In the rows, zero is written as 128.
Each path below is one point turned by a fixed rotation once a step. After each direction that follows a path, write how fast that rotation turns it, in degrees each step (0 if it stays still).
Each turn is a multiple of 5 degrees from 10 to 175, or 0.
Each row of a path follows its step; steps can be skipped.
Path 1:
step 0: [145 134 132 131 113 130 130 114 122 124 132 140 142 132 132 126 135 132
 125 117 117 137 132 118 130 132 139 116 133 130 131 136 120 123 136 135
 123 141 138 132 119 124 136 135 124 127 129 132 130 139 136 124 124 123
 137 120 129 109]
step 3: [131 137 131 124 130 118 135 120 118 127 142 144 123 118 134 119 136 129
 120 116 135 139 135 113 132 115 134 123 136 121 132 126 119 122 131 122
 132 146 126 124 134 134 127 134 135 129 118 132 127 134 131 118 131 117
 118 122 133 115]
step 4: [146 124 134 122 128 138 136 127 125 131 118 143 138 115 137 126 130 130
 121 119 132 144 129 126 131 132 135 122 128 139 123 119 127 124 112 136
 132 135 130 132 129 123 136 118 125 123 116 123 129 142 129 112 133 124
 135 115 126 120]
step 9: [138 129 126 134 133 135 136 137 131 102 138 129 144 136 124 140 133 132
 117 123 124 139 126 135 129 126 142 135 123 133 121 134 127 122 142 123
 127 131 127 118 129 128 137 131 137 137 127 138 124 140 124 130 136 116
 131 133 135 119]
step 12: [135 130 110 124 120 136 119 123 124 118 126 135 136 127 133 121 137 135
 116 125 123 155 119 128 129 119 124 128 128 130 121 128 116 119 127 116
 140 127 136 122 119 133 136 135 133 134 124 141 131 135 128 127 139 132
 123 129 137 126]
step 13: [133 135 141 125 135 133 131 124 116 117 136 142 137 120 136 136 132 125
 121 128 131 138 126 133 129 120 142 130 125 121 119 127 131 120 132 116
 131 121 116 138 123 132 126 121 141 141 124 133 126 135 133 113 150 126
 127 132 123 123]
step 15: [124 124 103 126 115 134 135 115 121 129 132 141 130 120 139 129 136 146
 138 110 128 134 129 130 131 127 133 128 130 138 122 130 121 124 133 132
 132 132 129 130 123 132 130 140 126 119 122 121 117 139 129 129 143 124
 126 129 125 121]
step 16: [132 137 125 130 123 143 129 130 127 117 129 134 143 134 136 132 134 141
 130 130 117 150 129 131 136 119 138 114 121 132 117 126 138 127 144 125
 129 128 130 124 119 132 131 125 126 128 127 124 132 140 142 118 134 124
 121 116 127 134]
step 19: [138 134 112 131 130 129 139 116 131 125 132 136 135 137 126 123 138 121
 125 118 130 142 120 128 137 124 138 120 127 148 128 124 118 122 135 131
 124 139 134 139 127 132 143 133 137 120 125 126 133 143 138 124 127 120
 121 127 137 122]
Directions:
[130 132 126 123 128 129 127 126 127 125 132 127 129 127 127 132 124 128
 128 129 128 131 131 128 126 129 128 130 123 127 127 130 131 129 127 129
 128 127 125 127 129 124 127 124 131 129 129 128 132 129 127 131 129 129
 129 130 132 131]
95
[126 125 126 127 125 129 126 131 129 126 128 130 127 126 131 128 126 126
 128 126 131 127 124 129 127 125 124 133 131 128 130 131 129 131 128 126
 130 129 126 125 127 125 130 128 125 125 131 127 128 127 127 134 129 125
 131 127 128 128]
115
[127 127 125 131 125 127 127 132 125 133 128 127 128 127 126 128 129 129
 128 129 128 131 132 126 126 130 128 132 127 130 127 130 127 129 128 129
 127 125 127 122 128 129 126 134 130 127 129 130 126 128 127 127 127 127
 129 133 131 126]
115
[125 127 129 131 128 121 127 126 128 127 130 129 128 129 125 128 128 130
 127 129 132 125 129 126 128 126 130 131 127 126 125 128 124 126 127 128
 127 127 124 127 131 122 125 128 126 128 125 128 130 131 131 130 127 129
 129 127 126 129]
95
[126 127 124 126 130 131 126 131 126 130 130 126 124 125 126 127 131 132
 131 125 128 126 128 129 132 126 127 126 126 131 130 127 130 126 131 126
 129 129 127 128 124 126 127 129 130 127 125 127 132 127 131 130 123 128
 127 128 128 129]
80
[127 133 133 132 124 127 127 129 127 129 129 129 129 131 128 127 129 127
 125 127 131 128 130 128 128 128 130 124 129 129 130 124 131 132 131 124
 128 129 126 129 125 127 126 128 131 127 129 127 129 129 129 129 130 128
 129 127 132 126]
110
Path 2:
step 0: [126 124 124 121 127 149 124 122 137 128 116 132 126 130 132 135 109 122
 123 124 129 121 112 126 119 127 137 120 117 134 134 133 121 129 122 113
 127 141 131 136 125 123 129 126 125 141 119 133 130 101 116 117 121 140
 130 117 117 134]
step 2: [121 127 130 122 133 120 139 139 130 138 115 139 121 121 120 124 135 144
 136 137 127 118 136 123 127 135 118 124 141 130 131 121 117 124 103 139
 128 138 116 144 135 107 134 128 122 127 133 119 136 120 128 135 129 123
 136 121 127 120]
step 6: [132 148 126 119 133 130 115 118 131 117 121 137 120 125 134 130 125 112
 131  99 128 135 138 109 135 125 115 116 119 124 125 129 134 123 130 127
 125 125 120 138 128 120 132 125 115 135 127 121 130 119 136 128 136 141
 137 122 127 134]
step 7: [119 130 137 118 127 127 129 108 138 141 126 122 116 116 126 126 133 123
 135 130 131 127 151 112 135 132 116 127 126 131 124 136 124 126 114 123
 137 137 137 121 142 115 139 138 135 128 135 117 118 120 131 136 119 143
 124 129 127 137]
step 8: [112 132 146 137 113 139 125 112 134 124 121 138 120 123 126 131 122 123
 125 147 122 133 137 126 129 126 123 128 142 141 126 125 128 118 110 136
 116 128 135 130 130 124 137 115 120 123 131 144 120 124 121 132 127 130
 116 124 125 117]
step 9: [124 121 121 138 111 134 122 116 142 138 116 141 117 128 132 135 143 131
 124 131 129 142 112 131 113 118 122 141 123 118 120 130 130 124 111 138
 134 128 127 125 128 133 129 132 113 141 132 135 139 135 123 126 122 119
 125 138 129 127]
step 10: [129 120 124 114 122 134 129 125 141 115 128 144 122 116 133 123 138 143
 138 130 138 121 127 133 122 114 149 133 115 140 127 123 121 134 135 139
 133 129 126 127 134 121 129 124 113 140 130 136 133 119 121 116 123 118
 137 122 135 142]
step 11: [125 134 133 127 117 124 120 131 126 116 126 128 129 126 141 135 116 133
 146 118 133 131 143 137 133 129 129 130 128 128 120 125 138 148 123 137
 137 129 114 114 128 118 128 132 120 136 116 122 137 116 148 109 131 123
 135 119 118 126]
step 20: [122 123 122 108 113 133 120 125 127 107 124 129 140 127 117 143 138 139
 130 136 127 126 140 134 141 125 128 137 136 128 132 132 110 123 125 130
 133 126 114 125 134 119 134 122 121 128 139 134 134 124 118 139 119 128
 114 111 125 125]
Directions:
[126 131 127 128 127 132 127 129 128 127 128 129 127 127 126 128 128 125
 130 129 130 129 122 128 125 129 127 127 126 127 132 126 126 130 128 127
 125 128 130 130 131 131 126 132 127 133 125 130 126 132 128 129 128 124
 127 126 130 130]
80
[126 129 127 130 121 127 129 127 129 127 133 126 125 127 125 125 126 129
 124 126 123 128 126 127 127 131 131 128 126 129 127 126 127 127 125 127
 127 130 127 126 129 126 128 130 130 126 129 126 127 131 130 128 131 130
 126 126 127 126]
80
[127 127 132 130 127 126 132 131 125 125 129 127 131 126 126 129 125 124
 131 130 131 126 129 128 129 130 125 131 132 128 126 127 127 130 125 132
 126 129 126 125 125 128 130 129 127 127 129 130 128 128 128 127 131 125
 125 126 127 131]
115
[126 127 124 128 126 128 130 128 123 129 128 131 126 129 128 130 127 130
 127 129 130 130 130 127 130 128 128 125 126 125 124 134 128 125 126 128
 129 121 130 130 127 130 130 132 129 129 128 126 130 130 129 127 131 126
 128 129 128 130]
140
[131 126 126 129 125 126 130 128 132 128 130 130 127 128 127 127 129 128
 127 134 127 127 127 125 128 132 129 129 130 124 130 126 130 130 125 128
 128 125 131 131 129 127 131 124 125 128 127 128 128 127 131 128 124 126
 130 130 129 129]
55
Path 3:
step 0: [125 129 134 144 128 123 130 130 129 130 134 126 129 131 124 136 139 139
 125 139 124 128 124 123 120 124 129 124 132 147 120 129 127 128 124 120
 107 127 119 121 124 128 120 127 117 121 136 114 113 125 140 132 130 139
 128 129 120 108]
step 4: [133 135 133 135 130 145 116 127 128 114 136 150 119 139 125 130 123 133
 116 117 122 142 126 129 130 132 120 120 134 116 128 131 124 140 118 132
 123 140 119 128 123 119 128 121 137 118 129 121 123 119 134 125 124 130
 123 138 128 125]
step 7: [111 126 126 120 128 130 117 138 135 140 138 121 119 127 132 122 128 119
 117 122 122 117 133 120 135 130 128 122 128 128 131 122 133 139 128 117
 131 132 138 130 126 118 140 124 127 111 125 136 133 115 129 141 127 127
 117 144 120 133]
step 8: [129 129 132 119 130 123 124 121 116 125 127 124 129 141 134 130 132 117
 135 118 106 115 122 131 132 116 121 123 140 131 140 133 135 122 126 126
 130 133 124 123 127 114 128 130 123 133 132 136 135 102 134 134 122 137
 126 131 117 125]
step 9: [123 124 115 116 125 126 124 124 140 129 134 125 140 141 141 130 118 124
 122 116 113 137 131 135 136 118 131 136 131 125 124 132 130 145 124 130
 132 133 130 118 141 119 122 128 134 143 133 129 128 123 109 133 125 131
 131 137 122 128]
step 11: [135 125 119 119 135 133 136 123 135 123 125 127 136 124 131 119 129 131
 128 128 129 118 136 124 122 117 128 137 118 131 129 110 117 114 112 124
 131 131 124 128 129 111 118 122 129 122 121 146 120 123 111 134 120 133
 128 130 118 129]
step 12: [127 135 130 139 131 135 117 122 132 132 125 125 129 130 140 127 119 127
 131 132 117 123 135 112 135 123 139 121 121 142 107 116 117 118 130 133
 118 137 129 127 133 119 130 125 124 128 132 123 123 119 120 120 109 122
 123 127 115 126]
step 16: [136 146 121 129 130 127 123 121 126 133 122 153 122 128 119 126 138 125
 140 134 124 130 116 129 133 121 128 141 120 124 122 141 114 120 117 125
 138 139 124 133 120 122 117 125 128 129 130 124 130 125 132 121 124 122
 120 125 129 141]
step 20: [115 122 131 134 130 112 126 130 123 130 118 124 124 118 132 127 127 124
 135 119 116 121 118 129 141 135 128 122 117 122 124 136 122 129 134 131
 115 134 129 129 110 136 140 135 126 128 126 135 144 115 130 142 131 122
 117 130 126 142]
Directions:
[132 128 126 131 132 127 125 124 129 129 131 131 128 131 125 128 128 128
 127 130 130 128 127 127 126 131 127 130 124 128 129 123 126 128 125 130
 126 129 130 130 129 127 128 131 128 129 129 131 123 129 127 125 131 129
 125 128 129 126]
60
[123 127 127 127 128 134 126 127 124 129 133 126 125 127 127 131 127 129
 127 127 125 131 130 125 129 128 129 129 125 128 123 126 128 129 126 128
 128 125 131 128 130 129 130 128 129 129 128 125 130 131 130 131 127 126
 126 128 127 125]
145
[127 132 129 128 128 127 125 128 127 127 127 127 127 122 128 127 128 130
 127 130 131 125 128 126 127 125 128 130 122 128 129 128 126 127 127 127
 129 127 133 129 128 130 127 132 129 125 124 131 129 124 126 129 126 129
 126 127 131 133]
80
[132 124 127 128 124 125 131 127 124 128 130 131 130 130 127 130 131 126
 132 130 129 130 127 127 125 125 129 126 128 129 128 128 129 127 127 131
 126 123 131 128 124 129 131 129 128 126 128 130 130 126 129 131 127 130
 128 127 125 129]
145
[125 126 130 130 128 129 133 126 128 127 126 128 129 126 123 129 126 127
 130 132 124 126 125 127 128 126 124 128 129 128 130 126 131 128 127 126
 128 133 126 128 129 128 130 133 127 127 128 128 130 130 127 129 128 128
 126 123 128 126]
145
[129 127 132 130 131 128 129 132 131 127 130 128 133 123 124 129 129 129
 127 126 127 128 131 125 128 130 132 130 128 128 130 126 126 125 128 130
 125 130 127 128 127 128 132 126 129 128 128 127 132 129 129 126 124 132
 129 129 128 128]
55
